The rows below fall into families. The same turns and mirrors carry the whole set onto itself and the rows of a family onto each other. For each named row, which other rows are in its family? Write them in the order they are listed.
These 32 rows form 4 families of 8 rows each.
Figeg: [ 0.34 -0.86  2.29 -0.16 -2.12 -0.77 -0.49 -0.47  0.04 -1.50]
dilo: [-0.56  1.40  2.88  0.75  0.23 -1.53  2.89 -1.97 -4.18  2.15]
Figo: [ 0.26  1.09  2.48  3.03  2.11 -3.68  0.00  0.37 -4.48  1.79]
Mos: [-0.37 -2.34 -1.14  2.81 -1.16 -1.05 -0.62  1.71 -1.04  0.09]
lufo: [-0.65  1.59  2.27  0.47 -0.20 -0.67  2.85 -2.40 -4.15  1.33]
nuv: [ 2.57 -0.81  2.18  0.94  1.22 -4.51 -0.75  0.90 -1.07 -0.04]
Tuz: [-1.11 -1.90 -1.47  2.49 -1.87 -1.72 -0.03  1.59 -1.40  0.73]
Vezim: [ 1.07  2.43  3.37 -1.01 -0.12 -2.66 -0.82 -1.44 -2.01  0.50]
Penod: [ 0.82 -0.68  2.05  0.19 -1.97 -1.22 -0.27  0.39  0.87 -1.16]
vedef: [ 0.60 -0.76 -0.59  3.31  0.29 -1.18  2.10 -1.49 -4.51  2.82]
ferar: [ 0.78 -1.16 -1.57  3.33  0.03 -0.73  1.97 -0.82 -3.94  2.00]
zozi: [ 1.94 -0.82  1.79  0.92  1.25 -4.17 -1.63  1.07 -0.55  0.21]
Gufa: [-0.03  0.76 -1.25  1.81 -3.32  0.34  1.27 -0.36 -1.39  0.48]
keguv: [-0.85 -1.98 -1.27  3.04 -1.09 -2.34 -0.49  1.74 -1.28  0.08]
ribe: [ 0.39 -0.88  2.70  0.45 -1.35 -1.20 -0.89 -0.11  0.67 -1.35]
dupib: [ 2.40 -1.43  2.00  1.29 -0.04 -4.33 -0.73  1.14 -0.28 -0.05]
kolim: [ 0.50  1.17  2.74  2.03  2.52 -3.61  0.92  0.39 -4.32  2.16]
poku: [ 0.67 -0.30 -1.10  3.76  0.05 -0.79  2.36 -0.28 -4.24  2.36]
debor: [ 1.42  1.75  3.40 -0.88 -0.02 -3.32 -1.47 -1.02 -1.45  1.09]
Velol: [ 1.20  2.95  3.30 -0.37  0.64 -2.82 -0.73 -1.37 -2.01  1.31]
kek: [ 0.62  1.30  3.44  2.32  1.68 -3.52 -0.38  0.44 -4.42  2.06]
Vidu: [ 0.16  0.65 -0.93  1.95 -3.46  0.35  1.78 -0.58 -2.59  1.29]
Finuv: [ 0.53 -0.83 -1.33  4.00  0.46 -1.70  1.78 -0.98 -4.11  2.17]
mub: [-0.76  0.44 -1.29  1.15 -2.76  0.58  1.85 -0.48 -1.69  0.93]
kuro: [ 1.41  2.37  4.10 -0.35  0.45 -2.38 -0.87 -0.70 -1.80  0.79]
Fimu: [ 0.13 -1.77  1.94  0.64 -2.32 -0.65 -0.79 -0.03  0.26 -0.89]
Motab: [-0.23  1.57  1.96  0.83  0.47 -0.36  2.46 -2.55 -4.13  2.28]
Tubi: [ 0.19  1.35  2.48  2.37  2.07 -2.92  0.40  0.35 -5.17  2.02]
Vibar: [-0.93  1.33  1.82  1.32  0.06 -0.51  3.20 -2.16 -3.80  1.74]
Dusos: [ 2.29 -1.10  1.74  2.02  0.99 -4.74 -0.95  1.03 -0.86 -0.11]
baza: [-0.74 -1.92 -0.94  2.08 -1.26 -1.89 -0.92  2.17 -1.05 -0.21]
dasa: [-0.07  0.99 -0.81  1.05 -3.31  0.61  1.55 -0.80 -2.24  0.40]

Which other rows belong to the same family as poku? Mos, Penod, zozi, kolim, mub, kuro, Motab
Which other rows belong to the same family as Tuz? dilo, vedef, dupib, debor, kek, Vidu, Fimu
Which other rows belong to the same family as Tubi? nuv, ferar, Gufa, ribe, Velol, Vibar, baza

The rows below fall into families. The same turns and mirrors carry the whole set onto itself and the rows of a family onto each other. For each named row, which other rows are in its family? Write them in the order they are listed.
These 40 rows form 5 families of 8 rows each.
Vapu: [ 0.71 -1.63  1.03 -0.27  1.49 -0.74  0.84  2.23  0.80 -0.44  0.53 -2.32
  2.55 -0.14 -1.11 -1.21 -0.11  0.58  0.53 -2.10 -3.14  2.67  0.12]
kugeg: [-0.46 -2.31  1.19 -0.30  1.34 -0.81  2.16  1.40 -0.89 -0.25  0.02 -2.99
  2.77  0.42 -0.41 -0.78  0.22 -1.59  2.70 -1.07 -2.09  1.73  0.65]
Suz: [ 2.20 -0.84 -2.08  1.15 -3.35 -0.33 -0.72 -1.38 -1.01 -0.65 -0.91  2.18
  0.71 -3.29  1.06  1.31 -1.86  1.03 -0.34 -0.51  0.85 -0.37 -1.50]
Rade: [ 0.44 -0.95 -0.68  1.06 -3.93  0.47 -0.58 -1.50 -1.35  0.60  0.08  3.38
  0.66 -1.15  0.95  1.94 -0.13 -1.08  1.96  1.78  0.67 -1.47 -1.53]
zis: [ 0.59 -1.58  0.16  0.69  1.04 -2.99 -0.56 -0.68 -1.28 -2.31 -0.65 -1.91
  0.62  0.59 -0.97  2.96  1.75  2.31  0.30 -1.91 -1.03 -0.44  0.88]
sem: [-0.21 -1.12 -0.89 -1.89  2.44  0.30  1.32 -1.53  0.39  1.18  0.17 -0.67
  1.29 -1.03 -1.21 -3.36 -2.33  1.11 -0.92  0.65  0.66 -0.21  1.85]
noduk: [-1.14  0.74  0.22  1.82  0.50  3.23 -1.45  2.06 -0.43  1.44 -1.44 -0.82
 -1.12  0.03  1.28 -0.66 -0.75 -1.73  1.88 -0.14  0.38  3.78 -0.79]
gudup: [ 1.70  0.46 -0.57  1.62 -3.03  0.22 -1.34 -1.10 -0.84  0.83 -1.13  4.28
  1.67 -1.28 -1.10  1.09 -0.69  1.05  2.14  1.19  1.36 -0.38 -1.49]
Sev: [ 0.81 -0.50 -1.51  0.01  0.61 -2.28  2.96  0.27 -1.44 -2.61  1.66  0.31
  2.31  1.53 -1.44  0.01 -2.23  1.59  1.36 -0.20  2.26  0.18 -1.47]
gelu: [-2.52  0.91  0.94  1.32 -1.66  1.69 -2.16  2.43  0.27 -0.01  0.28  1.36
 -1.50 -1.12  0.48 -0.78  0.03 -1.59  2.24  1.32  1.52  3.18 -0.43]
sadul: [-1.50  1.24 -1.54  1.93  0.56  0.86 -0.47 -0.13 -0.11  1.07 -0.93  3.02
 -0.22 -1.48  1.01 -1.50  1.29 -1.63 -1.81  0.16  2.88 -1.40  0.51]
zum: [ 1.60 -1.38 -0.86  0.67 -3.54  0.55  0.49 -3.17 -1.50  1.08 -0.87  2.80
  1.50 -1.87  0.36  0.72 -1.71  1.05  1.40  1.03  0.14 -0.97 -0.48]
vug: [ 0.37 -1.73 -0.27 -0.08  0.91  0.68  1.34 -0.30  0.18 -1.03  1.96  0.75
  2.49  0.96 -0.76  1.07 -1.65  3.20  0.27 -0.24  2.79 -3.02 -1.65]
voni: [-1.13 -0.55 -0.57  0.50 -0.88  2.85 -2.52  1.52  1.33  0.66  0.66  1.12
  0.25 -1.21  0.81 -0.95  2.17 -1.08  0.38  0.51  0.59  4.51 -1.19]
Mosif: [ 0.27 -1.85  0.92  0.22 -2.75  1.74 -3.37  0.47 -2.25 -1.02  0.94  0.97
 -1.08 -0.06  3.19  1.10  0.30  2.71  0.17 -0.95 -0.61  1.32  1.39]
vobag: [-0.35 -1.30  1.39 -0.08 -3.22  0.79 -3.61 -0.09 -0.52  0.65 -0.27  2.03
 -1.77 -0.49  2.42  1.71  1.31  0.60  0.28 -0.35 -1.52  0.33  1.24]
Tarav: [-0.75  1.29 -0.40  1.38  0.37  1.62  0.25 -0.81 -0.01  0.77 -0.69  2.61
 -2.41 -1.90  0.72 -0.64  0.51 -2.09  0.05  2.76  2.52 -0.94  0.12]
Ropi: [-1.35  1.49 -0.93  2.00  0.90  0.90  2.00 -0.21  0.12  1.80 -2.68  1.64
 -0.26 -2.18 -0.09 -0.48  0.10 -2.45 -0.26  1.26  1.74 -1.04  0.07]
Dos: [ 1.26 -0.27 -1.76 -0.51 -0.23  0.29  2.97 -0.46 -1.24 -3.16  1.83 -0.90
  3.44  1.11 -0.30  0.89 -0.33  0.93  0.33 -0.29  1.71 -1.16 -1.58]
rofut: [-0.08 -0.79 -0.89 -0.40  4.13 -0.62  2.19  0.31 -0.21 -0.98  0.98 -1.02
  0.56  0.20 -0.84 -3.35 -1.51  1.01 -1.25 -0.22  0.66  0.52  1.65]
fis: [ 0.64 -1.00  0.82  0.90 -0.19 -1.88  0.20  2.32 -2.04 -2.08  0.48 -1.15
 -0.30  0.97 -0.63  3.20  2.38  1.68  1.80 -2.99  0.54  0.00  0.20]
doti: [ 0.86  0.35 -0.56 -0.27  0.56 -0.67  1.76  0.60 -0.79 -3.54  2.73 -0.19
  2.01  0.48 -1.04  0.09 -2.82  2.72 -0.99 -0.93  0.62 -1.53 -1.34]
fik: [-2.04  0.71  1.16  1.63  0.56  2.64 -2.19  3.39  0.74 -0.66  0.18 -0.11
 -0.66 -1.13  1.27  0.37  1.09 -1.36 -0.09 -0.02  0.84  3.18 -1.23]
kere: [-0.09  0.63 -2.44  0.79 -0.28  1.58  2.33 -1.00 -1.19  1.99 -1.85  1.46
 -1.09 -1.59  0.89 -0.38 -0.77 -3.01 -1.68 -0.49  2.19  0.69 -0.23]
sada: [ 0.37 -0.66  0.07  0.29 -3.06  2.02 -2.70  1.09 -2.90  1.01 -0.77  2.06
 -0.85  0.12  1.86  0.09  2.25  1.73  1.52 -0.52 -1.38  0.39  2.44]
Pek: [-0.80 -0.62  2.00  0.18  1.11  0.29 -0.88  1.43 -0.88 -1.22 -0.08 -2.85
  3.75  0.25 -1.75 -1.45 -0.95 -0.70  0.91 -1.37 -2.76  1.06  0.60]
dupig: [-0.68  1.22 -0.30  0.49 -1.26  0.89  1.53  0.05  0.62  2.26 -1.59  3.01
 -0.80 -1.18  2.23 -0.48  1.30 -2.80  0.59  0.32  2.18 -0.65  0.62]
Nebug: [ 0.64 -0.23  0.86  1.00  0.93 -2.35  1.41  1.76 -1.82 -2.86  0.03 -2.17
 -0.73  0.42 -1.56  1.67  0.48  2.61  2.49 -0.99 -0.32 -0.12  1.01]
riso: [ 1.00 -1.12  0.08 -0.31 -0.16 -3.48  1.55  1.91 -2.10 -1.27 -0.20 -1.18
  0.79  1.77 -0.34  1.91  0.78  2.25  1.20 -2.80 -1.12 -0.23  1.16]
zuz: [ 0.90 -0.43 -1.44 -0.58 -0.83  0.40  1.65 -0.59 -1.34 -2.32  2.89  0.35
  1.50  1.37 -0.72  0.24 -2.17  3.10  0.92 -0.53  3.26 -0.67 -0.92]
nofe: [-0.62 -1.01  0.15  1.49 -1.91  1.33 -4.07  0.92 -2.19  0.11  1.29  2.63
 -2.29 -1.05  1.69 -0.22  0.17  1.96  0.32  0.29 -1.47 -0.16  0.77]
Lamek: [-0.41 -1.78  1.18  0.14  1.84 -0.49 -0.02  2.50  0.16  1.05 -0.90 -2.22
  2.71 -1.53 -1.78 -0.76  1.29 -1.62  1.15 -1.71 -2.71  1.13  0.35]
pov: [-0.52 -2.35  0.42 -2.40  2.09  0.28  2.19 -0.19  2.02  0.28  0.10 -1.24
  1.97 -1.52 -0.11 -2.04 -0.03  0.36 -1.09  0.27  2.60 -0.44  1.74]
Rodup: [-0.65 -2.01  1.77  0.92 -0.39 -0.66 -0.09  1.59 -2.57 -0.82  0.66 -0.66
 -0.65  1.22 -3.09  2.60  0.78  3.22  1.48 -1.56 -0.05 -0.92  0.36]
bepa: [-0.09 -1.90 -0.18 -2.67  2.83 -1.32  2.09 -1.37  0.78  0.15  0.74 -0.89
  1.46  0.23 -0.09 -1.07 -1.77  0.29 -2.32 -0.72  0.09  0.94  1.20]
sil: [ 0.62 -0.61  0.23  2.06 -1.68  0.72 -4.09  1.63 -1.72 -0.67 -1.37  0.16
 -1.25 -0.97  2.97  0.43 -0.81  2.64  1.85 -1.29 -0.97  0.30  0.76]
vek: [-1.36  0.75  1.87  0.87 -0.94  3.58 -2.69  1.60  1.15  0.02  0.74  1.18
 -0.75 -1.70  1.33 -1.29  0.56 -1.70  0.03  0.69 -0.56  1.86 -1.29]
tesuz: [ 2.17 -1.43 -0.62  0.73 -2.32  1.03 -0.88 -1.84  0.41  1.76  0.40  4.21
  0.57 -2.09  1.18  1.36  0.05  0.55  0.35  0.70 -0.56 -0.65 -1.84]
Soga: [ 0.16  0.54  0.17 -2.38  2.57  0.39  1.91 -1.21 -0.10 -1.05 -0.67 -1.80
  0.39  0.71 -1.39 -1.68 -1.20  0.66 -1.12  1.05  1.72  1.49  2.52]
gima: [-1.75 -2.56  2.26 -0.99 -0.68  0.44  0.96  2.86 -0.88  0.07  0.18 -2.69
  1.80 -1.31 -2.37 -1.01  1.44 -0.87  1.22 -1.21 -0.89  1.67  1.27]

Which other rows belong to the same family as pov? Suz, noduk, vug, kere, Rodup, sil, gima
Which other rows belong to the same family as voni? zis, gudup, sadul, Dos, sada, Pek, Soga
Which other rows belong to the same family as tesuz? kugeg, gelu, doti, dupig, Nebug, nofe, bepa

The rows below fall into families. The same turns and mirrors carry the whole set onto itself and the rows of a family onto each other. For each named row, which other rows are in its family? Write them in the order they are listed.
These 18 rows form 3 families of 6 rows each.
D: [ 2.15  0.26  2.05 -1.01  2.93 -1.41  2.49 -0.23]
Z: [ 0.17 -1.28 -0.85 -1.77 -1.20 -0.42  1.67 -2.18]
H: [ 2.27  0.09  2.08 -1.60  2.76 -0.89  2.46 -0.10]
Y: [-0.42  4.48  1.35  0.86  0.69  1.12 -0.79 -0.12]
N: [ 0.00  2.78  0.41 -3.12  1.62  1.99  1.02 -1.63]
X: [ 1.69  1.10  2.13  2.17  0.65 -2.21  0.67  1.00]
V: [ 2.45  0.61  2.46 -1.66  3.28 -0.35  1.31 -0.37]
U: [-0.50  0.26 -0.49  0.60 -3.03 -0.28 -0.34 -0.79]
M: [ 1.65  1.02  2.11  1.59 -0.51 -2.90  1.29  0.68]
E: [ 0.35 -1.34 -0.76 -2.36 -1.04 -0.02  1.89 -1.76]
Q: [-0.40  0.61 -0.25  1.27 -2.68 -0.56 -0.35 -1.07]
B: [-0.39  4.46  1.33  0.24  0.56  1.44 -0.87 -0.04]
T: [-0.62  4.62  1.75  1.08  1.19  0.63  0.42  0.57]
P: [-0.26  3.36  0.43 -2.60  1.71  1.88  0.75 -1.92]
W: [-1.09  1.26  0.49  0.87 -3.03  0.27 -0.05 -1.44]
R: [ 1.90  0.72  2.47  1.71  0.80 -2.15  0.81  1.35]
J: [ 0.09  2.39 -0.77 -3.21  1.04  1.80  0.10 -1.64]
K: [ 0.63 -2.16 -0.92 -1.51 -0.20 -0.35  1.56 -1.17]

Which other rows belong to the same family as Q? H, Y, N, X, E
Which other rows belong to the same family as B? D, Z, U, P, R

